In the rows, 128 means zero.
Named turns come first, each shown by rows before and after it. Which turns, in which order, take the first row of each pair that follows to the second? Write the first one first, as in the answered first pair.
turn F:
[156 159 136 127 120 142 104  96 147 130 134] |-> [162 149 132 144 125 128 111 111 167 128 132]
[155 125 153  92 112  77 119 130 161 110  93] |-> [136 126 110 103 129  83 141 163 187 116 110]
[175 153 114  92 137 109 134 142 171 132 150] |-> [160 163 109  75 139 125 131 140 159 134 156]
turn G:
[135 107 135  88 101 136 126 109 118 129 154] |-> [170  99 137 103 118 114 130 122 145 124 136]
[142 149 135  74 170 152  99 134 138 113  85] |-> [ 93 139 135  56 124 153 114 119  97 131 142]
[106 107 101 110 152 139 148 159 130 115 133] |-> [110 104 103 114 151 132 149 161 136 117 135]
[153 123 132 141 142 109 139 142 143 125 112] |-> [125 145 131 130 143 154 120 133 122 119  97]
turn L:
[100 130 122 158 110 138 128 124 129 118 105] |-> [121 106 142  95 134 105 120 132 115 119 120]
[116 137 120  66 119 126 137 120 102 155 181] |-> [146 156  98 143  99 120 154 110 152 165 176]
[106  79 125 106 177 119 141 175 134 115  97] |-> [138  88 111 156 161 108 154 168 173 126 100]
[149 121 107  93 116 126 141 121 141 138 165] |-> [123 137  94 133 102 155 146 118 147 136 153]
turn U:
[101  62 133 132 139  67 141 161 112 121 164] |-> [ 89 113 139  85 167 146  89 140  76  97 106]
[156  95 121 113 146  83 102 169 150 111 141] |-> [103 101 108  88 144 122 104 175 124 109 156]
[144 138 161  83 150  94 107 150 130 129 135] |-> [124 128 151  84 141  90 124 159 126 137 156]
turn R:
[154 145 131 158 135 120 129 146 151 134  97] |-> [163 159 146 110 126 134 111 117 122 140 108]
[165 131  91 131 131 151 138 157 156 157 147] |-> [165 139 104 102 120 160 126 138 136 163 155]
[109 140 121 137 111 146 131 112 119 130 127] |-> [107 136 115 149 116 143 133 122 125 128 119]

Between the rows of a pair lie two turns.
[119 118 131 103 157 127 134 154 122 113 138] |-> [ 99 130 124 135 146 153 134 149 123 113 129]
L then L
[154 108 170 102 131 105 107 117 112 124  95] |-> [154  96 147 130 149  89 127 147 144 122  92]
U then G
[122 105 154 122 143 116 126 135 120 106 111] |-> [ 92 111 124 137 128 133 140 142 124 116 133]
L then U
[123 136 107 109 143 137 111 134 114 149 157] |-> [136 133 116 105 135 122 110 127 115 152 160]
G then F
[172 125 157 117 179 131 114 155 164 109  71] |-> [ 74  94 118 164 135 135 173 180 155 126 142]
U then L
[138 143 126 143 100 131 140 102 140 149 146] |-> [158 141 152 128 116 127 116  97 127 138 117]
L then U
[118 115 138 135 145 113 127 149 119 117 116] |-> [111 133 130 144 141 135 119 143 119 119 106]
L then G
[ 98 137 121 122 129 154 119  99 111 115 148] |-> [118 111 120 171 132 112 145 121 147 116 147]
R then G
[151 110 131 160 120 106 122 103 123 132 129] |-> [124  95 138 156 118 113 125 111 104 126 135]
L then G
[ 97 121 130 194 119 135 132 134 145 122 102] |-> [115  94 156  87 155 108 115 147 110 121 119]
U then L
[176  91 113 179 143  78 154 143 157 126 111] |-> [ 95 152  74  85 136 185 130 120  87 132 144]
F then F
[104  94 126 158 103  90 144 154 124 128 143] |-> [160 116 147 161 123  92 112 136 138 119  90]
U then U
[140 121 130 131 104  87 139  92 139 138 147] |-> [ 76 127 107 133 112 129 141 108 121 127 146]
F then L
[138 121 169 150 139 131 103 125 118  98  75] |-> [145 140 159  92 138 148  91 110  97 108 100]
F then R
[142 126 153 156 111 120 127 115 123 126 108] |-> [120 139 124 164 127 141 133 135 135 121 105]
F then G
[121 117 126 163 122 121 128 134 151 134 116] |-> [128 131 133 155 132 135 113 127 144 128  99]
U then U
[171 152 141 124  96 131 120  89 135 131 152] |-> [155 134 164 153  91 125 120  90 131 116 125]
L then F
[158 146 120  98 159 131 135 119 169 139 119] |-> [125 158 118  79 146 155 131 108 141 141 138]
F then G
[158 118 156 166 111  80 148 109 125 132 118] |-> [143 144 112 182 150 121 145 138 150 120  85]
G then F
[ 97  82 131 121 124 110 150 114 103 108 109] |-> [123  83 138 132 125  98 147 112 113 110  98]
U then U
[101 148 113  91 132 169 121 132 142 110 109] |-> [140 104 122 104 120  96 152 144 170 125 148]
G then G
[137 119 136 105 119 109 147 156 130 150 152] |-> [163 150 124 124 118 125 140 141 155 152 132]
U then L
[ 96 136 130  98 110 132 128  68 108 145 152] |-> [ 99 121 102 179 145 121 150 121 169 124 108]
R then G
[ 91 127 129 191 125 138 150 126 118 126 137] |-> [101  91 143 129 167 106 145 158 106 118 140]
L then R
[ 92 114 161  92 166 163 125 141  78  93 129] |-> [183 110 179 179 140 103 138 119 147 106 112]
F then L
[192 120 109 157 134  99 163 133 182 144 132] |-> [132 169  93  78 123 185 135 103 117 148 155]
F then F
[141 147 138 114  86 168 108 110 143 119 128] |-> [177 123 155 116  97 124 114 122 159 117 124]
L then F
[218 150 125 127 165  97 120 134 183 129  96] |-> [163 132 146  46 188 119  97 145 118 115  93]
L then L
[ 94  88 155 161 125 116 143 136 124 128 121] |-> [ 97 103 161 153 141 134 125 134 118 116  91]
U then F
[173 133 107 132 135  95 147 132 153 149 144] |-> [134 127  88 111 139 111 158 149 135 149 166]
U then G
[124 131 121 150 119 115 146 134 145 150 160] |-> [111 135 127 123 111 125 138 124 123 149 168]
U then G
[145 138 117 174  86 120 144 102 148 158 163] |-> [ 82 133 122  95 111 152 129 119  92 147 170]
F then L
[135 104 150 130 143 119  99 148 136 122 105] |-> [116  97 131 156 127 111 124 155 147 134 134]
U then L
[148  97 178  99 143 112 122 115 131 127 143] |-> [102 117 135 181 133 151 143 130 160 123 129]
F then L
[161 137  66 104 161 132 159 150 174 136 150] |-> [174 154 136  62 130 149 110  81 111 129 124]
F then F
[ 98 114 162 111 136 128 113 128  91 112 114] |-> [129 120 170 129 143 119 104 123 108 109  91]
U then G
[174 164  91 133 138 133 125 106 176 149 124] |-> [140 152 152 117 127 153  88  80 113 124  83]
L then F
[142 145 111 131 113 126 152 119 130 133 175] |-> [172 145 121 133 127 114 141 119 142 128 156]
F then G
[136 125 144  80 142 135 104 120 110 123 110] |-> [158 143  95 146 136 133 132 129 171 138 125]
L then F
[154 129 151 144  78 109 115  99 138 150 161] |-> [142 111 158 158  85  91 124 116 141 142 157]
L then G
[102 117 146 104 122 138 118 132 100 146 123] |-> [121  98 134 115 129 103 138 147 130 154 141]
G then F
[113 121 124 122 155 136 126 176 140 108 109] |-> [166 129 129 118 145 113 126 158 163 123 123]
F then L
[118 202 150 122 109 201  94  62  90 104 106] |-> [ 54 153 115 144  74 161 157  95  90 130 202]
U then U
[128 133 137  64 114 140 122 111  93 141 157] |-> [152 164 129 169  91 153 122  89 140 137 117]
U then L
[126 137 102 133 119 139 149 109 159 139 155] |-> [122 137 117  95 118 146 132  96 130 141 157]
F then L
[103 117 136 201 137 133 120 155 131  86  64] |-> [ 50 122 103 181 128 158 141 167 117  98 108]
U then F
[157 117 163 147 114  98 101  96 123 133  98] |-> [122 119 152 172 119 125 104 111 121 118  77]
L then R
[134  90  82 183 111 106 135 147 173 141 133] |-> [108  93 104  79 164 146  87 159 115 114 101]
G then L
[121 132 118 133 165 136 114 148 140 115  98] |-> [100 103 127 124 125 104 144 142 117 134 160]
G then G
[ 70 107 122 155 123 135 143 142 118 115 130] |-> [113 108 116 179 118 111 153 136 153 126 138]
L then L
[169 149 156 114 130 146  92  94 120 105  96] |-> [133 146 154 114  96 155 105  79  95 118 134]
L then G
[167 159 138  96 145 130 108 109 120 133 122] |-> [138 134 113 106 127 103 150 130 133 153 180]
U then F
[204 104 131 104 158  84 127 137 169 147 148] |-> [110 149 122  62 128 189  99  99  93 141 152]
G then G
[ 94 123  82 141 103 116 164 144 123 142 198] |-> [156 109  89 147 150  81 157 171 168 130 156]
L then G
[135 141 117 200 138 153 137 139 167 120 116] |-> [ 89 132 105 186 119 165 152 143 143 131 153]
U then G
[173 130 150  98 125 122 113 112 104 124  99] |-> [163 142 109 171 119 129 139 130 150 127  97]
L then F
[117 142 131  99 150 152 110 114 114 119 139] |-> [149 157 120 115 147 149 110 104 140 125 138]
L then G
[139 163 122 129 110 144 144  90 133 136 162] |-> [169 157 147 116 122 125 130  87 130 128 139]
L then U
[ 67 119 131 157  87 146 129  99  69 110 119] |-> [146 113 176 119 118 108 101  89  78 104  81]
U then L
[117 123 122 143 132 148 119 125 128 115 118] |-> [130 106 133 121 126 117 129 127 123 127 148]
G then L
[ 79 123 103 173 119 152 180 130 131 154 185] |-> [154 148 161  74 186 164 104 107  99 128 103]
L then U
[109 152 114 139 100 159 160 113 139 141 145] |-> [115 142 120 171 111 150 158 126 152 131 111]
F then R
[130 136 112 115 161 142 106 122 122 136 111] |-> [131 114 143 115 127 119 107 104  98 144 129]
G then F
[ 85 121 134 148 161 161 114 165 113  99  69] |-> [154  77 144 115 129  60 148 153 132 143 158]
G then L
[118 155  88 119 148 145 110 131 153 155 110] |-> [ 85 141  98 117 147 149 109 138 132 148 105]
U then L
[135 106 164 133  89 105  95  69 123 138 132] |-> [ 79  89 129 137  88 113 126 100 119 141 170]
G then U
[135 133 117  88  99 133 123 114 113 134 150] |-> [175 126 137 113 112 113 114 114 132 124 114]
F then G
[148 145 108  97 143 144 126 118 138 140 140] |-> [130 148 108  99 142 154 122 119 126 137 135]
L then L
[137 129 161  93  96 169 103 102 110 113 114] |-> [187 105 164 113 104 108 119 119 147 121 120]
G then G
[103  77 181  82 112 112 114 102  74 110 129] |-> [133 102 151 214  92 112 133 101 152 112  92]
G then L
[147 174  71 154 133 157 130 126 166 121 111] |-> [121 173  64 146 126 162 138 132 157 123 128]
U then U
[131 130 150 114 116 133 108 108 105 123 119] |-> [128 140 143 141 107 141 111 105 113 124 115]
L then L
[146 127 130  71 129 137 123 122 121 137 144] |-> [162 128 128  76 144 132 121 126 136 132 124]
G then G
[127 134 121 139 173 140 140 191 139  99  82] |-> [119 147 114 100 177 157 131 186 123 105  97]
L then F
[177 170 122 101 132 146 104  96 141 142 131] |-> [144 142 104 110 107 126 140 111 141 158 186]
U then F
[187 107 147 134 151  85 146 157 172 141 125] |-> [151 160 149  60 158 166 101 128 115 132 110]
R then G
[208 125 132  97 132  85 128 117 149 142 146] |-> [ 92 159  73 162 118 183 143 135 145 125 128]
F then L
[121 106 125 120 116 117 110 152 108 127 134] |-> [139 110 129 112 122 119 104 151 113 122 124]
G then R
[106 152 104 123 128 166 128 125 111 125 140] |-> [125 122 139 181 106 122 136 117 124 123 126]
F then R
[149 103 118 136 152 123 135 135 164 138 150] |-> [134 124 117 115 167 159 110 130 145 122 127]
G then L
